Named turns come first, each shown by rows before and after it. Which turns, in which order, take the first row of each pair that follows to the second? Write the first one first, as in the answered first pair.
pigak (before |-> after):
[-16  -9  26  -2 -20  26 -10   4] |-> [ -2  -8  25   8 -30  20  -1  -1]
[  1  12  14 -17  10  -7   0  29] |-> [ -1  14   6 -18  -2  -4   6  30]
[ 1 13 -8 -7 -5 19 -5  6] |-> [13 17 -6 -3 -8 15  2  1]
[ -2  -1  10  -5   6 -18  11   9] |-> [ -6   2   6  -6   4 -14   7   8]
kadus (before |-> after):
[ -7   4 -17   3 -12  -9   9  -2] |-> [-15  -3 -13   2   3  -9   3  -3]
[  0   4 -14   8 -23  16   1  -5] |-> [-16  -8 -11  11 -22   3   8 -12]
[-19  -6 -23   5   4   3   9 -12] |-> [-14  -1 -24   3  15   6   1  -8]
[ 31   1  -7  22  -9   6   0 -26] |-> [ 19 -10  -2  21  -8  -9   3 -32]
Vob (before |-> after):
[ 27   6  -3  15  -9   0   8 -10] |-> [ 17  -5   9  21 -11  11   2 -14]
[-13  15  15 -34  12 -26  13  27] |-> [-31  -8  39 -25   7 -12   4  17]
[ -6  -9  -7   9  11  -5  -2 -16] |-> [ -6  -2 -13   8  11  -6   0 -12]
Bipug (before |-> after):
[10  6 -6  9 -1 13 -8 -7] |-> [  5   2  -7  11 -10  14  -5  -9]
[ 16 -29  32   6  18   9 -11  -8] |-> [  0 -35  34  10   5   3  -8 -14]
[ -7  -6 -12   0   6   9 -28   6] |-> [  5  -1  -6   1   2  16 -28   5]
toge (before |-> after):
[ -7  -7 -21  12 -13  -5  10 -13] |-> [ -7 -14  -7  14  -1 -17  12 -17]
[ 1 -3 -4 21 13  7 -3 -3] |-> [-16   2 -12  14  -8   7   4   4]
[ -6   9 -14  -9   0 -25   9   1] |-> [ 16   8  -8   1  19 -21   1 -11]

(2 to 3 turns a pair)
[-22   7  -9 -10 -11   2  -3  17] |-> [ 13  10 -18  11 -22  12  -3  -1] | toge, toge, kadus
[  7 -26  25   4  11   0  -1 -13] |-> [  2 -21  17   2 -26  -5  18  -3] | toge, toge, pigak
[ 19 -11  30  10  -5  10   1  -2] |-> [ 10 -19  23  17  -9   7   3 -13] | toge, kadus, toge
[ -2  -3 -10 -16 -22 -30  17   8] |-> [ 21   6 -19 -12  24 -19  -8   0] | Bipug, kadus, toge
[-13 -11  15 -13 -11  -7  -2 -10] |-> [ 13   6   1  -5 -14  17 -10  -8] | kadus, toge, kadus
[-15 -20  17   6 -10   7   4  -4] |-> [29  6 -4  5 10 -2  6 -2] | toge, Vob, Vob
[  1 -17 -16  26 -24  11  -7 -13] |-> [ 22 -19   3  25 -18 -10   0 -13] | pigak, toge, pigak
[ 19   1   4  13 -18  12   5 -13] |-> [-16  -8  16  -5  22   4  -9  -6] | toge, kadus, kadus
[-26  -7  -6  -5  -1  16 -14   3] |-> [ -9  -2 -16   4 -15  24  -9  -3] | toge, toge, pigak
[-35   5  -1   0  21  -5  -9   7] |-> [ -8  -9  16  13  24 -25   3  -8] | pigak, toge
[-54  -6 -17  -6   7   0   4   3] |-> [-20  10 -39  13  11  33 -11  -4] | toge, toge
